In the data rows, 128 means zero.
Here is a table of points, one per row:
[235 170 148 116 142 158   0 178 200 131 119 169 117 105 158  96  80 121
  92  31 159 255 124 123 128 160 141 104 134 127 123  75]
[112 176 155  99 134  96 118 134  90 116 130 165 141 126 176 143 156 121
 135 146   5 145 162 109 128 124 105 110 136 136 109 118]
[ 81  98 106 138 146 100 113 101 158 137 134 130  57 137 110 134 217 146
  98 107 129 145 138 129 159 119 136 158 141   0 137 121]
[ 99 123 100  79 109 163 175 123 134  91  66 146  70  94 176  95 141  27
 132 113  87 101 163 156 119 111 123 130 176 142 183 102]
[104 116 124 120 138 142 172 112 144 206 165 109 107 154  87 166 135 112
  78 161 136 210 123 129 111 152  72 116 149 136 115 116]
[ 95  86 114 142 111 201 109 204 129  77  98  97 130  95 106 130 131 136
 158 101 121 109 133 255  71 142  79 153  51 160  60 107]
[122 106 154 209  76 195  90   0 116  85 202  43 197  52 192  53  51  77
  23  37  55  87 102  82 167  51  78  53  40 116  52 156]
[126 131 108  90 134 159 112 109 116 106 139  33 125 189 132 161 113 144
 158 117 152 147  88 112 109 168 102 135  86  96 255 154]
[140 102 123 151 109 200 170 163 110 101  37 144 109 103 139  97 118  93
  93 106 121  88 154 136 103 125  81 103 229 131 195 138]
[ 89  96 119 113 123  92 118 174  59 141 111 117 154 115 124 132 131 127
 166 102 120 140  63 146 155  79 179  90 171 113 126 119]
[149  80 107  93 128 143 113 151  86 164 134  22 112 104 113 150 125 103
  87 179 124 163 122 124 194 139 104 145 119 117 172 103]
[144 122 179 154 119 144 118 155 111 161 124  32 116 162 110 121 142 106
  88 151 136 160 114 136 110 117 111 128 132 123 172 114]
[101 107 101 142 149 118 121 197 126  86 167 163 108  80 171  97 180 153
  97 155 141 126 130  67 165 140  89  95 116 129 144 187]
[  0 116 164 122 140 196 130 161 180  62 104 127  69 120 150 110 134  66
 113 138 151 125 124 186  68 155 136 144 104 200  96 157]
[119 181 114 142 167 116 105 115 100 151 187  98 103 176 188 167 158  84
 111 146 145 118 101 135 114 108  91 140 117 188 178  94]
[150 134 155 108 102  95 105 134 115 118  55 126 140 127  97 128 166 169
 125 144 123 110  84 132 170 103 109 122  97 118 113 160]
[222  76 164 175 142  29 138  73 121 109 138 157 177  86 154 121 156  35
 129 161 252 103 183 164 103 193 168  99 125 143 104 168]
[170 121 103 113 125 112 127 125 149 140 111 145 161 127 163 116 144 130
 189 165  47 122  73 124 121 164 100 101  89 130 111 125]
[113 152 158  98 150  97 132 112  78 130 109 123 135 144 106 114 150 137
 133 134 133 142  68 161 120 126 105  86 182 115  85 131]
[110 141 125 178 173 107  80 118 182 104 103 126 212 203 135 125 114 109
  75 113 138  85 134 116 144 131 126 249 179 171 113  96]
[160 153 105 122 107 123 139 155 134 170 229 178 125 190  97 107 118  67
 143  71 143  44 105 138 125 115  72 145 109 135 135  93]
[147 125 255  78  90 114 109 147  99 114  95 160 102 124 106 100 113 158
 101 182  23 132 144  81 124 140 130 211  90 136 122 148]
[133 221  89 174 165   0 108 129 129 163  40 112   0 128  96 104   0 161
  65  81 142  74 138 126 168 255 183  32  76 162 118  74]
[172 165 110 154 142 144 129 115 106 105 175 132 130 185  70 117 106 101
 154 147 202  89 131 122 105  87  83 131  88  94 171 113]
[185  61 130  99 158 105 169  92 102 116 137  96 125  73 101 150 196 199
 127  74 134  98 158  42   0 154 150 135 117 175  66  14]
[107 109 175 126 157 140 196 145 117  63 105 165  69  56 145  83 132  92
 104  98 105 109 140 143 113 119 109 130 172 131 231 128]
[106 160  92 147  95  91 147 138 130 105 123 181 122 134 124 125 177 143
 128 127  94 146 113 102 134 103 107 110  89 138 103 176]
[104 130 195 121 174 112 128 106 171 149 120 132 147 107 106 149 109 139
 198 152 122 122  82 138 120 112 133  70 169  61 103 123]
[133 133 109  99 165 125  73 102  99 129  85 170 158 136 140 148 162 140
 130 154 123 126  87 132 142 104 102  98  88 135 111 161]
[125 142 156 173 173 112 140 148 117 168 173  48 124 106  96 122 117 143
 177 136 131 143 194 128 181 122 102 134 107 115 194 145]
[101  66 149 121 101  85 136 127 131 127 125  93 126  68 134 156 189 213
 147   0 192  92 127  35   4 125 146 145 109 202  97  85]
[112 180 126 127 173 102 118 152 177  43 133 124 255 159 108 126  73 103
 128 103 146 178 151 111 164 144 131 167 168 184 119  81]
[ 70  48  95 162 123  97 116 127 126 148 118 140 103 150  98 134 113 122
 135 137 121 144  83 134 100 152 117 147 158  19  95 116]
[ 68 139 135 125 136 183 203 104 134  60  74 222  58  60 121 186 106   0
 115 149 157 123 138 135 128 113 103 140 117 127 159 114]
[155 151 130 135 111 122 139 153 102 140  93 142 122 144 166  89 247 150
 111 138 143 135 138 116 227 129 110 107 112 147  91 141]
[133 151 103 157 131 113  77 129 139 100 154 144 183 109  93 103  88 115
 169 108 141  74 108 100 158 179  93 255 148 139 126  97]
[114 115 132 131 116 113 128 138 177 156 135  59 115 165 136 144 121 123
 113 157 149 158 104 127  93 118  94 129 113 106 192 121]
[133 137 110  76 119 176 153 139 170 109 171 196 102  84 124 145 108 150
 197 171 108 128 126  53 157 156 109  99  89 122 135 169]
[180 113 114 109  61 141 116  83 115 109 179 108 158 126  69 133 166  61
 101  77 142 113 163 183 118 255 255 113 196 158 122 255]
[156 112 105 102 100 138 153 140 135  87  86 173 102 160 160  63  92 151
 140 136 130  99 194 109  85  71  89 115 181 122 160 176]
[175 118 118 235 121 121 248 158 123 104 119 154 144 170 203 134 147 151
 151 126  34 148 102 119 165 147 152 129  95 119 119 128]
[225 140 105 123 145 169  96 144 173 135 207 118 114 154  93 136  92 116
  91 156 116   0  91 117 148  93 144 192 192 132  94  84]
[140  79 123 105 142 210 154 138 170  96  96  96  97 126  99 114 145 189
 167  86 133  97 186 255 121 112 122 156  32 163  76 113]
[108 113 109 113 102 110 151 124  99 184 171  89  93 109  70 155 103 118
  93 128 116 210 110 142 116 121  70 158 136 145 138 148]
[132 182 156 102 115 148 103  81  96 166 106 109  91 150 111 112 108 153
 207 179 157 131 157 130 113 105 108 109 213 105  64 155]
[ 93 122 126 151 143  94 108 130  91 114 107 109 101 120 117  94 150 159
 144 196 215 144  78 123 122  88 130 110 186 106  74 140]
[143 155 101 137 145 122 142 108 132 221 167  69 136 168 109  88 181  91
 171 133  93 153 184 154 116 141  91 101 147 138 162  88]
[107 104 126 214 111 149 139  96 104 206 153 120  64  96 119 123 103 112
 213 152 153 239 139 105 136  95 171 216 109 142 133 144]
[145 106 154 183  79  94  81  42 129 135 207 255 186  91 146 177 127 238
  76 184 134 110 136 255  94 150 208 122 171 157 255 139]
[145 150 101 120 171 121 134 139 255  68 123 113 216 135 109 127  90 115
 106 127 161 164 111  90 186 130 172 144 166 174 119  63]
[114 132 132 139 145 161 147 155  17  98 129 120 127 152  96 148 109 129
 160 150 126 167 101 125 132 107 184  92 197  83  86 109]
[130  79 103  97 145 160 153 152 136 111 119 175 110 192 184 119  92 160
  85 147 127 113 152  86 130 127  97  94 144 172 139 193]
[155 133 147 182 111 132 172 144 144 136 136  30 122 155 109 131 110 137
 140 135 154 164 106 129 111  98 111 119 125 119 188 136]
[228  72 120  86  46   0 135 108 139  83 150 104 146  85 182 155 141  21
 134 172 163 100 173 167  83 161 192 135 114 125  97 126]
[151  94 109 129 132 173 110 163 137  92 112 154 131 112 110 116 127 149
 125 183  88 120 122  60 118 124 143  96 109 112 149 163]
[136 127 168  80 177 154 121  85  87 134  97 128 122 164 196 141 142 150
 166 141 167 129  44 130 173 161 131 118 132 134 112 145]
[ 98  73 129 132 123 133 114 116 168 255 110 124 141 142 132 142 117 116
 113 145 168 191 199 131 155 114  45 161 122 111 125 143]
[112  61  99 120 173 110 144 159 113 100 100 193 204 104  71  68  94 128
 131 166 109 125 150  78 104 129  92  87 102 129 150 173]
[126 255  83  66 144 162 255 151 148 234 145  96 212  10 197  90  77 198
  27 160 169 141 124 161  31 143 180 181  96  54  86 154]
[106 108 114 106 255 186 125 130 123  52 160  96  85  86 130 129 159 185
 141 127 110 106 196 255 125 112 129 116  59 162  70  98]
[163  92 154 126  61  96 120 189 136 105 148  96 137  82 182 255 123 125
 114  90 181  92 242  91 125  95 179  95 120 142  87 123]
[115 173 180 110 101  98 136 112 135 151  84 135 128 127 102 194 133 157
 138 107 133 116  81 172 160 115  73  98 158  93 100 163]
[117 151 106 134  80 104 116 145 131 157  96 156 163 116 131 145 126 123
 204 152  74 137 107 121 140 115 109  95  93 186  95 151]
[105 174 159  85 109 104 137 101 181 132  44 138 172 161  88 140 191 140
 150 116  94 123 104 127 160  83 179  87  96 124 132 158]
[ 72  98  86 136 134 123 103 111  69 148 127 117 100 144 166 168  97 139
 177 108 122 143  99 138 136 102 151 131 201  80 100 150]
[128  96 130  64 147 135 152 107  83 183  83 150 154 117 122 147 145 129
 132 119 146 129  45 133 211 137 122 106 135 158 105 124]
[156 117 135 125 145 151 128  65  96  99 119 123 147 120 124 255 172 145
 143  68 168  95 235  51  59 234 125 122 118 123 107 109]
[131  93  89 130 138 163 136 130 179 157  62 129  86  44 163  75 138 118
 179 133 107  69 137 122 127  91 145 106 222 184 200 144]
[143 218 108 135 145 122  97 129 144  76 147 105 193 110  96 120 117 146
 129  95 126 113 174 112 202 116 130 227 209 156 127  99]
[118 146 103  80 125 112  98 113 143  83 142 144  90 146 179 109 140 158
 151 186  74 133 115  79 110 115 148 137  91 137 112 183]
[108 137 116 127 132  93 128 127  91 129 139  61 150 144  85 136 123 109
 136 112 120 160 112 132 103  96 112 122 100 119 233 116]
[129 172 138 198 108 156  98 164 166 132 104 151 113 101 114 121 225 131
 116 166  57 110 117  80 113 170 106 101 125 103 107 153]
[110 130 151 125 145 136 143  92 166 173 140  74  97 198  95 125 135 102
 128 143 119 157 138 111 104  78 198 145 103 143 179 119]
These points spread out most along one direction. Take the direction at right angles to it along which they spread out most. Go by this last direction. Where along it does each point below lie, from 0 to 99? The average is 50, and the first point in the table lies past the average. One standard deviation of the points above along it is 16.
[159 113 109 210 124 187 122 135 116 151  69 172 151 171 127 182 133 143
 119 170  54 133  94 100 108 124 151 105 110 146  93 137] 38
[ 13 113 128 139   0 202 111  41 128  78 190 142 184 127 136  52 118 243
  91 193 158 106 165 135 198 187 158  54 115 148 150   0] 47
[130 120 139 147 125  90 116 160 100 117 127 159 131 148 139 104 112 186
 114 135  61 141 164 105 120  83 110 116 111 173 113 210] 34
[ 86  53 240 113 151 118 133 182 133 172 197 131 119 148 196  90  95 127
 194  96 126 144 102 132 146 182 125 108 165  32 109 113] 54
[239 184  67 132 137 110  45 121 180  95  99 178  88 115 122  91  85 126
  87  28 141 255 138 131 120 132 164 123 114 114 125  59] 63
[125 169  95 142 131 110 109 155 166  85 201 122 149 141 143 150  91 137
 111  80 133  63  88 116 169 144 105 243 164 149 125 134] 67
[123 198 123 128 110 136 105 175 127 126 234 126 107 162  77 132 135  61
 118 137 143  91 103 122  90  80 121 106 132 149 123  98] 65
[ 81 237  84 104 130 163 116 198  36 247  71 133 195 104 190  84  78 123
  66 107 174  52 170 136  70 148 247 155   5  47 134 114] 55
[124 129 176 142 175 157 131 148 131 177 212 167 123 158  56 115 141  64
 106 104 159  83 120 100 172  76 187 137  87 151 149 104] 66
[ 64  40  98  75 143  89 150 111 130 161 138 140 105 213 119 131 102 129
 114 111  99 148 174 139 147  97 154 133 162  39  89 125] 55
[174 138 151 102  89 113 191  99  78 113  83 174 104 174 142 125 154 156
 133 117 166 160  61 144 180  96 122 162 105 126  97 139] 44
